Here is a table of points, one per row:
 2.006 -0.571 -0.352 -0.128 -1.940  1.768  1.083 -0.798 -2.311 -1.394 -0.861  2.086  0.197  0.978 -0.749  0.733  1.499  0.478  0.165 -1.462  1.952  0.619  1.109  0.640
-1.507 -2.809 -1.487 -1.530 -0.523  1.136  1.180  1.160  0.101  1.406  2.647  0.561 -0.727  0.300  0.635  0.316  0.645 -0.448 -0.099 -1.451  0.242 -1.261  0.137 -0.087
-1.048  2.223 -0.467  0.274  0.905  0.250 -1.150 -0.253  0.768 -0.561 -0.830 -0.679  0.757  1.298  1.081 -0.147 -0.795 -1.147 -0.913 -1.605  0.116 -0.977 -0.874  0.583
 0.885  2.176  0.752  0.272  0.512 -1.118 -2.029 -0.701 -0.124  1.396  1.443 -1.146 -1.787 -2.324 -1.475 -0.068  2.875  1.946  0.526  0.307  0.565 -0.629 -0.274  0.484
-0.670 -1.038 -0.318  0.441  1.724  0.917  1.040 -0.156  1.657 -2.285 -0.795  0.229 -1.476  0.346 -0.818  0.074  0.267  1.783  0.223  1.639 -0.783 -0.228 -0.339 -1.015
 1.349  0.419 -1.261 -1.324  2.607  1.582  1.123 -0.871 -0.840 -0.726 -0.195  1.074  0.585 -0.579  0.072  0.745  0.810  1.262 -0.271 -0.878  0.775  1.434  1.304  0.748
-0.603  0.231 -0.319 -1.792  1.524 -0.952 -0.310  0.372 -1.174  0.544 -1.796 -3.775 -0.766 -0.861 -0.766  0.124 -0.686 -0.113 -0.202 -1.367 -0.620 -2.369 -1.124 -0.298
 1.920  0.480  0.337 -0.287 -2.449 -1.825 -0.617  0.007  0.164 -1.050  2.610 -0.631  2.071  0.829 -0.185  0.044  0.454 -0.079 -1.643 -1.586 -0.855  0.193  0.388  1.002
 0.693  1.569 -1.144  0.501  1.192  0.365  1.232 -0.832 -2.574 -0.343  0.547  2.168  1.072 -0.206 -0.804  0.635  0.929 -0.093  0.259 -0.005 -1.279  0.917  0.976  1.052
 1.585  0.669  2.344  1.452  0.559 -0.627  0.375 -1.266 -1.227  1.196 -0.112 -0.817 -2.028 -1.083 -1.126 -1.071 -1.119 -0.011  0.282  2.008  1.777  0.532 -0.999 -0.215
 0.042 -0.513  0.829 -0.048 -0.795 -0.144  0.432 -0.634  0.053  0.669 -1.015  1.618  1.561 -0.432 -1.776  0.472 -0.446 -1.080 -0.443 -0.007 -0.525  0.166  0.137  0.187
 0.581  2.014  1.624  0.639  0.628  0.114 -0.864 -1.541 -0.460  0.698 -0.357  0.011 -1.001 -1.633 -0.563 -0.436 -0.748 -0.584 -0.714 -1.342  1.186  0.396  0.155  0.223
-2.020 -0.562 -0.787 -1.110 -2.101  0.903  0.781 -0.989 -0.116 -1.047  1.447  1.188  1.489  0.048 -0.324  0.028 -0.073  0.351 -0.799 -1.783 -0.847 -0.379 -0.193  0.170
-1.143  0.233  0.334 -0.646 -0.525 -0.434 -0.556 -0.970 -0.845 -0.067  0.812 -1.022 -2.046  0.300  0.683  0.055 -0.701 -0.263 -0.940 -0.610 -0.310 -1.887 -1.016 -0.291
-2.334 -0.986 -0.870 -0.423 -0.248 -1.710 -2.568 -1.027  0.270  0.722 -0.361 -1.157  1.509 -0.094  0.654  1.020  1.160  0.217  0.825 -0.361  0.602  0.483 -1.168 -0.684
 0.669  0.994  0.145  0.634 -1.973  0.554  1.092  2.463 -0.068  0.128 -1.425 -2.663 -0.396  0.049  0.769 -0.690 -0.053  1.159  0.188 -0.244 -0.512 -0.813 -1.402 -1.987
 2.116 -0.404 -0.022 -2.336 -0.019  0.864  0.121  0.183 -0.144  0.322  1.309 -1.905 -0.125  0.541 -0.528 -0.526 -0.293 -1.386 -0.670  0.691 -1.600  0.144  0.016  0.018
 1.750  0.151 -1.006 -0.689  1.607  1.358  1.020 -0.096 -0.045  0.342 -0.547  1.037 -0.088 -1.686 -0.064  0.340  1.641 -0.093 -0.075 -0.403  0.802  0.968  0.749 -0.741
-0.654 -0.970 -1.064  0.853 -1.142 -0.986  0.229  0.692  0.090  1.485  0.786 -1.389 -0.163  1.064 -0.251  0.496  0.996 -0.129 -0.531  0.772  0.605 -0.465 -0.297 -0.629
 0.820 -0.197  0.139 -0.389 -0.100  0.085  0.232  0.039  0.295  0.040  0.792  0.243 -0.366 -0.689 -1.843 -0.860 -0.117  0.924  0.816  0.578 -0.228 -0.392 -0.680 -1.314
-0.103 -1.134 -0.625  0.764 -0.342 -0.585 -0.440 -0.972  0.131 -2.187  0.464 -1.295  1.575 -0.246  0.927 -0.686 -0.680  0.490  1.166  0.717  0.021 -0.359 -0.556 -0.483
 0.185  0.747  0.917  0.073 -0.706 -0.841 -1.152 -0.387 -1.704 -0.604 -0.866  1.075  0.294 -0.308  0.647 -1.449 -0.889 -1.423 -0.383  1.371 -1.218  1.000  0.249  1.742
 0.382  0.464  0.900  0.118  2.299 -0.411  0.474  1.438  1.794  0.981 -0.819  0.090 -0.010  0.721  1.332  0.673  0.411 -0.407 -0.111  1.445  2.196 -0.150  0.215 -0.088
 1.120  0.778  0.216  0.213 -0.538  0.618  0.948  2.587 -0.384  0.526 -0.602  0.114  1.087 -0.059 -0.924 -0.414 -0.574  0.791  0.529  0.742  0.473 -2.270 -2.161 -1.313
-0.776 -0.669 -0.427  1.566  1.412  0.374 -0.313  0.361  0.960 -0.549  0.282 -1.903  0.284 -0.941 -0.086  0.072 -0.402 -0.251 -2.012 -1.666  0.334  0.344  1.594 -0.326
 0.411  1.171  0.803 -0.560 -0.715 -0.693  0.915 -0.891  1.142  3.200  1.875 -0.991  1.002  1.070  0.058 -0.066 -1.446 -0.321  0.322 -0.629  0.074  0.672  2.107  0.879
 0.290 -1.529  0.405  1.543  0.569 -0.744 -0.412 -0.879 -0.316 -1.917 -0.214 -0.914 -1.117  0.332  0.330  0.917  0.366 -0.107 -1.804 -0.075 -1.052 -1.300 -1.701 -0.505
 1.080 -0.492  0.004 -0.823 -1.682 -0.575  0.033 -0.271  0.939 -1.804 -0.881  0.634 -0.577 -1.305 -1.335 -0.551 -1.491 -0.418 -0.006  1.132 -1.323 -0.294 -0.215 -0.907
-0.103  0.143 -0.004 -2.054  2.864 -0.661 -0.221 -0.536  0.415  0.580 -0.259 -1.348 -2.165 -0.041 -0.514 -1.396 -0.836 -1.198  0.155  0.567 -0.052  0.887 -0.400  0.042
 0.233  0.887  0.461 -0.397 -1.420 -1.059 -0.764  0.760 -0.185  0.506  0.526  1.463  0.255  2.518  1.303  2.151  0.150  0.311  0.132  0.919  1.813  0.125 -0.221  0.077
 1.503 -1.346  1.386  0.681  1.247 -0.856 -1.070  0.017 -0.824  2.612  0.646  2.294  1.192  0.643  0.360 -0.066 -0.466 -0.148 -0.340  0.125  0.274 -0.017 -0.046  0.750
-2.180 -2.109 -3.076 -2.528  0.399  1.183  1.482  0.291 -0.789  2.304  1.448 -0.647  1.270  0.990  0.451 -0.214  0.513 -0.167 -1.105 -0.601 -1.403  0.811  0.891 -0.088
-0.500 -0.256 -1.109 -0.434  0.423 -1.084 -0.777  0.742  2.010  2.220 -1.340  3.794 -0.395 -0.827  1.721  1.098  1.464  1.295  1.154 -1.244 -1.214 -1.072 -1.967 -1.533
 0.285 -0.643  0.485  2.567  0.182  0.308  0.209 -0.048  0.541 -1.209  0.630 -1.203 -1.203 -1.385 -0.401 -0.312 -0.195 -0.604 -0.597  0.995 -0.389  0.979 -0.066  0.385
 1.186  0.284  1.362  0.526  0.263  1.640  1.959  1.488  3.817  1.843  0.087  1.260  0.969  0.239  0.514  0.357  1.211 -0.385  0.354 -0.045 -2.204 -1.877 -1.781 -0.551
-1.408 -1.799 -0.237 -0.461  2.219  0.179  0.473 -1.363 -0.210  0.137 -1.464  2.609  0.737  1.800 -0.452 -0.288 -1.122 -1.351 -0.415  0.921  1.469 -0.766  0.027  1.196
-2.649 -0.383  0.365  1.159  0.064  0.286  0.851  1.347 -0.162 -2.179 -0.713 -1.098 -0.317  1.380 -0.758 -0.668 -1.260 -2.289 -0.054 -1.243  2.415  1.043  0.132 -1.277
 0.564  0.158  0.254  0.169 -1.166 -1.209 -0.950  0.988  1.396 -0.251 -0.681 -0.478 -0.824 -0.637  0.222 -0.211  0.991  0.862  1.129  1.055  0.961 -0.222  1.312  2.545
-0.900 -0.267  0.913  1.044  1.663  0.806 -0.734  0.965  1.258 -0.787  0.716  0.342 -1.245  1.193  1.386  0.484 -1.257 -0.469 -1.093 -0.102 -1.873  0.491  0.691 -0.161
-2.144 -2.017 -1.358 -0.733  0.198  0.332  0.984  1.044 -0.162  1.334  0.464  1.583  1.511  0.328 -0.304 -0.219 -0.663  0.918 -1.257 -0.151 -1.083  0.557  0.270 -0.275
 1.464 -0.867 -0.734 -1.318  0.007  1.336  0.489  0.037 -2.370 -0.984  0.164  1.627 -1.234 -0.166  0.495  0.569  0.640  1.097 -0.152 -1.472 -1.236  1.837  1.277  1.116
 0.155  1.927  0.764  0.128 -0.343 -0.707 -0.097 -0.312 -0.020 -0.904  1.269 -0.321 -3.311 -1.116 -1.571  0.354  1.407  1.173  1.056 -0.876 -0.928  0.110  0.009 -0.800
 2.216  1.862  1.755  1.444 -1.003  0.000 -1.731 -1.648 -0.220  0.821 -0.782  2.321 -2.720 -0.063 -0.683 -0.718 -1.434  0.246  1.126 -0.287 -0.011 -0.181 -0.936 -0.491
-0.522  0.115 -1.337 -0.737 -1.729 -1.575 -0.123  1.111  1.564  0.598 -1.208 -0.017 -1.467 -1.123 -1.670 -0.991 -1.050  1.089  1.865  1.521  1.143  0.275  0.505  2.274
 1.591  0.669  0.464  1.572  0.835 -1.222 -0.573 -0.875 -1.042 -1.286 -0.820  0.216  1.701 -0.533 -0.401 -0.424  0.328  0.150  1.744 -0.206  0.235 -0.048  0.606 -0.294
 1.039  0.506 -1.735  0.421  0.730  2.106  1.047 -0.467 -1.525 -1.066 -1.003  0.106 -0.294  0.083 -0.166  1.226  1.192  1.272 -0.752  0.780  0.013  1.111  2.146  0.753
-0.080 -0.030 -0.747  0.579 -0.886  0.074  1.308  0.683 -0.825 -0.214 -2.220 -2.008 -0.892  0.454  0.336  0.148 -0.569 -0.595  0.020 -2.709 -1.798 -1.207 -0.991 -0.073
 1.442 -1.081 -1.215  0.515 -2.411 -1.170 -1.733 -0.493  0.479  0.163 -1.536  1.751  0.125 -1.969 -0.783 -0.351 -0.132 -1.074 -0.491  0.950 -0.537 -1.336 -0.149 -0.433
-1.413 -0.552 -1.568 -0.061 -0.179  0.699  1.020  0.936  0.773 -1.519  1.261  0.078 -0.855 -0.653  1.245 -0.221  0.616 -2.036  0.145  0.109  0.719 -0.214  0.459  0.086
 1.443  0.505 -1.172 -0.977  1.189 -1.040 -0.369 -0.662  0.651  1.829  2.045  1.575  0.237  2.353  1.987  1.423 -0.474 -0.171  1.294  1.559 -0.918  0.123 -0.549 -0.016
These points spread out most along one direction. For each point below, how far along it does it lie, from 0 to 99? The average is 50, and the first point in the table lies past the average. One standard deviation of the points above along it is 16.
-0.159 -0.314 -0.075 -1.099  0.659 -0.325 -0.934 -1.176  0.581 -0.996 -0.330 -0.414 -0.326  0.734 -0.037 -0.552  0.737  0.485 -0.750  1.263 -0.622 -0.717  0.912 -0.128 50
-1.538 -1.031  0.380  0.394 -0.041  0.404  0.596 -0.202  0.961 -0.323 -1.301 -1.389  0.764 -0.095 -0.434 -0.257  0.520 -0.077 -0.210 -0.233 -0.168  0.917 -0.008 -0.936 55
 0.607  1.661  0.727 -1.002  1.631 -0.217  0.183  0.942  0.472 -0.548  0.567  0.274  1.834 -0.888  0.060 -0.954 -0.660 -0.467 -0.428 -0.725  0.493 -0.020 -0.245 -0.145 49
-0.260  0.024  0.625 -1.415  0.500 -1.294 -1.161 -0.296 -0.752 -0.597  0.747  0.118 -0.325  0.760  0.594 -0.745 -0.017  1.003  0.806 -0.485  0.177 -0.033  0.276 -0.481 48
-0.377  0.333  1.322 -0.633 -1.287 -0.896 -1.207 -0.498 -0.886  0.342  0.297 -1.563  0.840 -1.130  0.737  1.157  0.810  0.064  0.066  1.282  0.233 -0.614 -0.823 -1.040 40
-0.504  1.814  0.420  1.326  0.421 -0.840 -0.310  0.671  2.476  0.783  1.619  0.872  1.736  1.140 -1.015 -0.404 -0.505  0.359  0.120 -1.007 -0.175  0.736  1.327  1.842 53
-0.483  0.827  0.183  0.163 -1.069  0.771  0.181 -1.240  0.443  0.822 -0.238  0.231  1.033  0.270 -0.380 -0.531 -0.212 -1.301 -0.495 -0.012  0.725  1.050 -0.050 -0.424 52
-0.876 -1.303  0.413  0.610 -1.106  0.951 -0.846  0.247  0.104 -0.877 -0.480 -0.020 -0.101  1.014  1.650 -0.391 -0.258 -1.691 -0.037  0.522  0.967  0.869  0.828  1.060 57
-1.327 -1.697 -1.478  1.078 -0.587  1.325  0.345  2.382 -0.742  1.602  0.849  3.097  0.077 -0.418  0.593 -0.470 -1.297 -0.334 -0.504  0.418  2.094  0.521 -0.436 -0.084 69
-0.166  2.220  1.162  1.289  0.762  1.189 -1.080 -0.725 -1.599  1.313  0.508 -1.281  0.452 -1.196 -0.845 -0.536 -0.733 -0.506  1.181  0.283 -0.268  0.060 -0.148 -0.518 32
-1.086  0.719  0.818  1.775 -1.586 -1.012 -0.069 -0.641 -1.631 -0.942 -2.001 -0.176  0.747  0.801  1.008 -1.177 -0.836 -0.358 -0.490  0.432 -0.337  0.840  1.285 -0.223 43
-1.952 -0.262 -0.523 -0.763  0.418  0.330 -0.264 -0.582  1.165 -2.124  0.679 -5.631  0.576  0.041 -0.058  1.218  0.086  1.131  1.974  1.435 -0.041  0.672 -0.325  0.445 49
-1.549 -0.509  1.479  0.214 -1.845  0.058  1.787  1.444  0.711 -1.397 -1.076  0.689 -0.302  0.590  1.915  1.610  1.118  1.424  1.434  0.628 -0.064 -1.243 -1.793  0.748 52
 1.422 -0.630  1.026 -0.300  0.247  1.946  0.200 -0.098 -1.906 -0.729 -0.406 -0.546  1.108 -0.524  0.327  0.518  0.650  1.297 -0.264 -0.294  1.022  1.463  1.845 -0.191 54
